In the data rows, 50 means zero.
Each row has a hidden score. How much does it go up from the first row of each pair to the second? 15 means little or no change, 30 a big rise and 0 a big fall. The score is a weighted sum of the row's numbers plus the product of two more (or one squared), each taken from its middle value.
array([73, 34, 57, 58, 54, 53, 44, 45, 46, 53])
array([44, 36, 61, 19, 21, 76, 73, 77, 40, 58]) -> 19
array([49, 49, 46, 51, 60, 58, 51, 49, 44, 24])
array([59, 58, 48, 50, 48, 33, 52, 51, 59, 41]) -> 13
array([73, 36, 73, 27, 24, 60, 76, 76, 50, 44])
array([46, 41, 33, 47, 48, 65, 48, 54, 47, 53]) -> 15
array([38, 49, 46, 74, 87, 46, 22, 24, 44, 42])
array([27, 57, 55, 57, 74, 38, 47, 39, 50, 28]) -> 21
array([36, 53, 54, 41, 57, 63, 62, 65, 47, 24])
array([30, 61, 57, 67, 73, 43, 28, 31, 46, 56]) -> 14
array([33, 56, 60, 38, 60, 59, 56, 53, 52, 33])
array([50, 63, 43, 75, 67, 30, 20, 23, 50, 54]) -> 10
array([40, 67, 49, 76, 69, 27, 26, 31, 54, 39])
array([39, 60, 36, 76, 70, 46, 21, 29, 43, 49]) -> 11
array([52, 60, 48, 52, 51, 46, 56, 50, 59, 11])
array([80, 43, 59, 38, 30, 56, 68, 72, 54, 46]) -> 3
array([43, 42, 50, 43, 51, 63, 43, 51, 43, 76])
array([36, 46, 30, 48, 43, 69, 43, 55, 52, 51]) -> 17
array([49, 71, 44, 55, 54, 42, 51, 47, 61, 40])
array([30, 67, 49, 70, 66, 52, 24, 30, 44, 57]) -> 12
array([33, 51, 25, 61, 54, 68, 38, 39, 48, 56])
array([57, 55, 54, 42, 57, 54, 54, 48, 46, 32]) -> 4
array([41, 68, 51, 33, 32, 70, 69, 70, 48, 13])
array([49, 56, 39, 65, 43, 34, 51, 53, 54, 34]) -> 15
array([75, 29, 68, 22, 33, 70, 67, 74, 50, 54])
array([36, 49, 51, 79, 77, 35, 22, 18, 47, 47]) -> 23
array([77, 21, 74, 25, 31, 70, 73, 75, 48, 58])
array([48, 58, 43, 51, 20, 42, 62, 61, 56, 68]) -> 19
array([53, 46, 55, 59, 60, 44, 50, 40, 54, 53])
array([45, 61, 50, 71, 63, 30, 35, 31, 55, 41]) -> 14
array([75, 23, 73, 39, 36, 63, 68, 68, 52, 52])
array([68, 40, 54, 57, 52, 58, 49, 45, 46, 55]) -> 14
array([35, 61, 56, 59, 63, 40, 48, 40, 55, 49])
array([59, 46, 48, 55, 44, 35, 47, 53, 53, 32]) -> 17
array([41, 59, 48, 63, 45, 28, 59, 48, 57, 39])
array([76, 37, 74, 39, 25, 54, 75, 75, 54, 44]) -> 6
array([35, 63, 19, 58, 45, 58, 41, 51, 47, 45])
array([49, 58, 41, 48, 26, 43, 62, 65, 48, 33]) -> 20
array([46, 63, 43, 58, 55, 49, 55, 58, 55, 08])
array([55, 47, 28, 61, 52, 44, 40, 39, 48, 69]) -> 13
array([42, 48, 29, 44, 46, 66, 43, 52, 43, 56])
array([40, 54, 52, 72, 76, 36, 22, 23, 51, 49]) -> 24
array([50, 42, 65, 35, 43, 68, 50, 55, 48, 57])
array([52, 34, 45, 45, 50, 57, 49, 52, 40, 71]) -> 12
array([61, 56, 32, 63, 43, 39, 46, 47, 58, 57])
array([35, 65, 47, 68, 76, 40, 28, 27, 48, 30]) -> 17
array([50, 39, 39, 69, 45, 53, 36, 39, 47, 76])
array([53, 61, 43, 55, 36, 33, 45, 49, 48, 60]) -> 3
array([48, 51, 39, 53, 44, 61, 43, 51, 53, 65])
array([36, 51, 34, 43, 43, 64, 47, 57, 55, 53]) -> 12
array([29, 54, 57, 60, 67, 38, 28, 35, 46, 55])
array([31, 52, 32, 44, 45, 66, 42, 56, 43, 57]) -> 6
array([42, 51, 44, 52, 37, 43, 42, 52, 46, 84])
array([40, 49, 58, 44, 55, 43, 56, 53, 48, 53]) -> 24
array([54, 42, 55, 56, 61, 61, 47, 44, 48, 46])
array([70, 51, 54, 52, 41, 48, 51, 52, 49, 45]) -> 14
array([29, 47, 45, 31, 32, 50, 71, 67, 48, 74])
array([52, 42, 55, 45, 64, 66, 48, 45, 47, 43]) -> 17
array([32, 51, 49, 48, 50, 34, 57, 53, 49, 73])
array([50, 46, 52, 31, 37, 70, 75, 67, 46, 31]) -> 18
array([55, 52, 39, 62, 41, 40, 49, 52, 57, 35])
array([64, 39, 57, 43, 45, 56, 54, 54, 46, 58]) -> 10
array([31, 59, 44, 70, 73, 46, 16, 26, 47, 50])
array([47, 64, 49, 50, 50, 34, 57, 51, 54, 42]) -> 14
array([49, 63, 40, 63, 40, 33, 46, 45, 53, 64])
array([30, 51, 33, 41, 45, 67, 41, 54, 48, 57]) -> 11
array([40, 56, 60, 52, 55, 50, 53, 51, 46, 54])
array([57, 40, 40, 41, 49, 60, 50, 57, 48, 79]) -> 17
array([61, 36, 36, 58, 55, 55, 41, 37, 49, 67])
array([37, 51, 48, 79, 78, 34, 19, 16, 48, 49]) -> 15
array([75, 23, 72, 29, 29, 71, 74, 82, 49, 56])
array([51, 45, 41, 50, 39, 42, 49, 50, 54, 79]) -> 18
array([69, 25, 68, 24, 29, 71, 72, 71, 44, 54])
array([47, 53, 36, 48, 39, 44, 47, 55, 49, 77]) -> 5
array([36, 68, 50, 64, 66, 46, 24, 34, 45, 51])
array([32, 65, 54, 44, 55, 46, 56, 52, 53, 53]) -> 20
array([41, 45, 55, 55, 64, 48, 33, 35, 40, 71])
array([33, 44, 32, 52, 48, 61, 43, 51, 48, 58]) -> 18
array([51, 41, 61, 34, 51, 65, 52, 55, 48, 48])
array([48, 40, 52, 35, 19, 64, 80, 85, 46, 49]) -> 17
array([42, 72, 54, 59, 54, 44, 47, 41, 57, 36])
array([42, 54, 50, 40, 20, 50, 63, 66, 44, 64]) -> 10
array([49, 71, 50, 67, 60, 34, 33, 38, 58, 40])
array([52, 43, 34, 46, 47, 50, 49, 55, 48, 69]) -> 11
array([38, 46, 53, 26, 25, 89, 63, 82, 49, 57])
array([37, 59, 20, 63, 41, 56, 43, 48, 53, 43]) -> 16
array([70, 21, 72, 37, 32, 67, 71, 64, 52, 57])
array([82, 28, 62, 36, 28, 55, 69, 68, 53, 41]) -> 16
array([30, 53, 54, 81, 80, 31, 14, 17, 56, 47])
array([30, 53, 58, 64, 70, 42, 32, 36, 46, 52]) -> 9
array([43, 67, 50, 48, 40, 42, 65, 58, 53, 41])
array([45, 43, 48, 24, 34, 74, 66, 70, 50, 85]) -> 25
array([80, 36, 53, 40, 33, 57, 63, 61, 55, 43])
array([41, 56, 51, 47, 55, 48, 50, 51, 52, 51]) -> 14
array([32, 53, 46, 66, 63, 27, 41, 33, 55, 42])
array([48, 40, 59, 36, 55, 66, 57, 50, 50, 45]) -> 13
array([40, 48, 52, 38, 42, 67, 52, 57, 42, 73])
array([36, 58, 56, 48, 58, 50, 54, 50, 52, 54]) -> 19
array([45, 50, 69, 29, 36, 63, 70, 71, 43, 52])
array([48, 49, 49, 45, 55, 63, 58, 59, 48, 30]) -> 17
array([33, 61, 65, 49, 55, 48, 53, 51, 50, 50])
array([53, 60, 55, 56, 51, 34, 52, 49, 55, 44]) -> 14
array([32, 64, 49, 62, 67, 25, 43, 33, 47, 41])
array([35, 57, 58, 32, 41, 57, 69, 60, 50, 53]) -> 18
array([75, 38, 67, 35, 26, 57, 73, 71, 52, 46])
array([46, 54, 20, 57, 45, 54, 44, 45, 47, 43]) -> 13
array([50, 53, 36, 66, 35, 38, 37, 46, 48, 69])
array([60, 57, 41, 54, 52, 48, 56, 52, 50, 21]) -> 19
array([53, 39, 57, 22, 25, 75, 67, 76, 48, 57])
array([47, 45, 42, 39, 34, 77, 57, 64, 50, 56]) -> 20
array([58, 42, 64, 44, 46, 61, 53, 58, 40, 55])
array([35, 57, 54, 41, 57, 55, 50, 46, 56, 74]) -> 29
array([66, 33, 42, 54, 54, 54, 42, 39, 47, 71])
array([51, 42, 59, 34, 56, 62, 59, 55, 46, 45]) -> 13
array([78, 27, 71, 24, 28, 70, 70, 74, 45, 57])
array([49, 37, 48, 50, 47, 48, 52, 54, 49, 50]) -> 20
array([50, 50, 61, 36, 51, 45, 59, 53, 49, 56])
array([47, 60, 35, 60, 36, 46, 38, 46, 54, 62]) -> 14
array([47, 44, 48, 34, 24, 53, 67, 71, 52, 77])
array([44, 48, 57, 62, 61, 38, 38, 39, 50, 47]) -> 20
array([44, 67, 44, 75, 73, 22, 19, 20, 51, 56])
array([43, 52, 34, 49, 42, 45, 48, 49, 56, 75]) -> 17
array([50, 56, 49, 67, 66, 51, 32, 30, 44, 54])
array([39, 47, 62, 16, 33, 59, 83, 73, 51, 59]) -> 21
array([74, 44, 53, 54, 44, 52, 49, 48, 51, 43])
array([45, 52, 39, 52, 43, 53, 43, 46, 54, 64]) -> 17
array([66, 46, 38, 50, 45, 48, 49, 42, 54, 59])
array([48, 42, 64, 44, 41, 62, 55, 58, 41, 60]) -> 14
array([29, 55, 53, 59, 73, 29, 38, 32, 57, 52])
array([25, 54, 46, 80, 86, 21, 25, 14, 51, 49]) -> 18
array([51, 66, 44, 44, 55, 49, 57, 52, 52, 13])
array([49, 43, 58, 34, 23, 61, 72, 73, 48, 43]) -> 17
array([51, 60, 46, 73, 63, 31, 28, 28, 53, 38])
array([53, 34, 42, 45, 49, 60, 47, 49, 47, 71]) -> 12
array([52, 64, 42, 50, 55, 52, 55, 55, 47, 08])
array([50, 52, 50, 49, 54, 55, 52, 51, 47, 34]) -> 15
array([43, 59, 40, 67, 39, 43, 45, 48, 53, 35])
array([42, 45, 49, 65, 46, 45, 48, 50, 50, 46]) -> 15
array([43, 47, 61, 42, 50, 53, 57, 52, 53, 52])
array([45, 55, 55, 43, 55, 57, 47, 53, 51, 53]) -> 9
array([46, 54, 49, 38, 56, 63, 62, 61, 48, 30])
array([56, 54, 47, 47, 52, 53, 52, 48, 45, 38]) -> 14
array([55, 49, 53, 45, 67, 65, 46, 42, 44, 36])
array([44, 44, 54, 45, 66, 65, 47, 48, 49, 41]) -> 20
array([26, 57, 58, 71, 74, 36, 24, 31, 48, 53])
array([45, 59, 30, 57, 40, 45, 46, 49, 59, 38]) -> 13
array([51, 56, 51, 57, 61, 45, 45, 40, 53, 48])
array([51, 70, 52, 52, 53, 34, 61, 48, 52, 42]) -> 13
array([73, 24, 73, 30, 34, 69, 72, 61, 47, 56])
array([33, 58, 37, 68, 68, 48, 23, 29, 43, 52]) -> 13
array([43, 64, 49, 50, 49, 31, 59, 48, 49, 39])
array([37, 46, 46, 44, 56, 60, 62, 58, 51, 25]) -> 21
array([32, 66, 48, 79, 75, 24, 25, 27, 54, 39])
array([48, 51, 55, 42, 54, 56, 51, 58, 45, 31]) -> 12
array([39, 68, 46, 62, 73, 34, 34, 29, 53, 30])
array([54, 46, 47, 58, 61, 52, 50, 49, 54, 31]) -> 14
array([34, 58, 54, 83, 82, 32, 20, 15, 52, 48])
array([57, 49, 34, 64, 49, 41, 44, 36, 54, 75]) -> 20
array([46, 42, 55, 41, 48, 62, 42, 49, 48, 71])
array([37, 44, 40, 53, 62, 68, 42, 41, 47, 44]) -> 21
array([45, 51, 61, 31, 40, 57, 73, 67, 50, 55])
array([37, 48, 53, 54, 36, 48, 47, 55, 49, 84]) -> 14
array([40, 56, 51, 38, 58, 52, 64, 59, 53, 26])
array([81, 42, 52, 39, 34, 56, 65, 65, 55, 42]) -> 11
array([47, 53, 60, 39, 51, 50, 58, 52, 49, 52])
array([43, 54, 51, 41, 54, 53, 50, 52, 47, 53]) -> 12
array([61, 48, 40, 52, 44, 47, 42, 46, 49, 61])
array([36, 56, 49, 78, 82, 33, 23, 20, 46, 53]) -> 20
array([42, 58, 41, 50, 51, 73, 47, 51, 49, 32])
array([36, 61, 60, 47, 57, 45, 54, 47, 53, 51]) -> 17
array([48, 40, 26, 61, 52, 59, 42, 44, 52, 57])
array([82, 39, 49, 39, 33, 55, 58, 63, 48, 42]) -> 5
array([43, 65, 51, 51, 57, 55, 58, 48, 50, 36])
array([42, 50, 48, 59, 84, 46, 32, 18, 45, 42]) -> 17
array([66, 47, 38, 51, 48, 40, 48, 50, 55, 55])
array([61, 42, 33, 50, 44, 46, 48, 49, 47, 70]) -> 14
array([43, 49, 49, 45, 57, 57, 57, 54, 51, 28])
array([47, 34, 60, 21, 26, 66, 67, 76, 43, 62]) -> 8
array([74, 29, 67, 24, 33, 64, 72, 70, 49, 55])
array([44, 49, 43, 54, 40, 46, 48, 50, 51, 80]) -> 18
array([41, 42, 32, 52, 49, 56, 47, 60, 44, 57])
array([44, 56, 65, 40, 54, 39, 56, 55, 56, 53]) -> 18
array([37, 49, 54, 66, 76, 41, 25, 26, 46, 51])
array([47, 42, 47, 53, 49, 44, 53, 51, 49, 48]) -> 15
array([32, 53, 52, 82, 81, 41, 15, 16, 47, 52])
array([41, 45, 58, 47, 39, 51, 57, 58, 50, 52]) -> 17
array([48, 68, 50, 54, 49, 32, 59, 50, 60, 44])
array([18, 57, 52, 53, 70, 31, 41, 36, 52, 52]) -> 13
array([27, 46, 55, 57, 71, 35, 44, 37, 48, 52])
array([45, 49, 58, 46, 51, 36, 57, 48, 49, 52]) -> 12
array([59, 49, 37, 53, 48, 46, 46, 43, 50, 56])
array([56, 62, 30, 59, 35, 25, 44, 46, 54, 67]) -> 3
array([56, 48, 48, 55, 58, 57, 45, 45, 50, 33])
array([35, 56, 53, 45, 49, 29, 61, 56, 58, 46]) -> 15
array([75, 28, 62, 29, 36, 67, 72, 67, 44, 56])
array([42, 68, 50, 76, 64, 27, 30, 32, 58, 39]) -> 19
array([55, 57, 55, 50, 53, 54, 49, 49, 53, 39])
array([82, 36, 66, 30, 27, 56, 68, 70, 55, 46]) -> 17
array([38, 70, 51, 79, 67, 29, 29, 31, 57, 39])
array([48, 50, 48, 40, 52, 63, 54, 58, 49, 36]) -> 13
array([31, 47, 25, 42, 45, 66, 45, 52, 46, 55])
array([51, 63, 48, 52, 53, 36, 54, 46, 50, 24]) -> 25
array([51, 62, 39, 76, 56, 25, 29, 30, 53, 54])
array([54, 39, 45, 41, 52, 53, 49, 51, 51, 77]) -> 16
array([56, 55, 44, 41, 20, 55, 68, 67, 51, 42])
array([42, 61, 37, 88, 58, 18, 22, 24, 60, 68]) -> 17
array([28, 54, 59, 65, 74, 37, 26, 34, 54, 52])
array([32, 57, 63, 65, 71, 37, 26, 31, 51, 49]) -> 16
array([74, 22, 81, 23, 28, 66, 74, 73, 46, 57])
array([66, 48, 40, 56, 45, 46, 51, 44, 55, 63]) -> 18
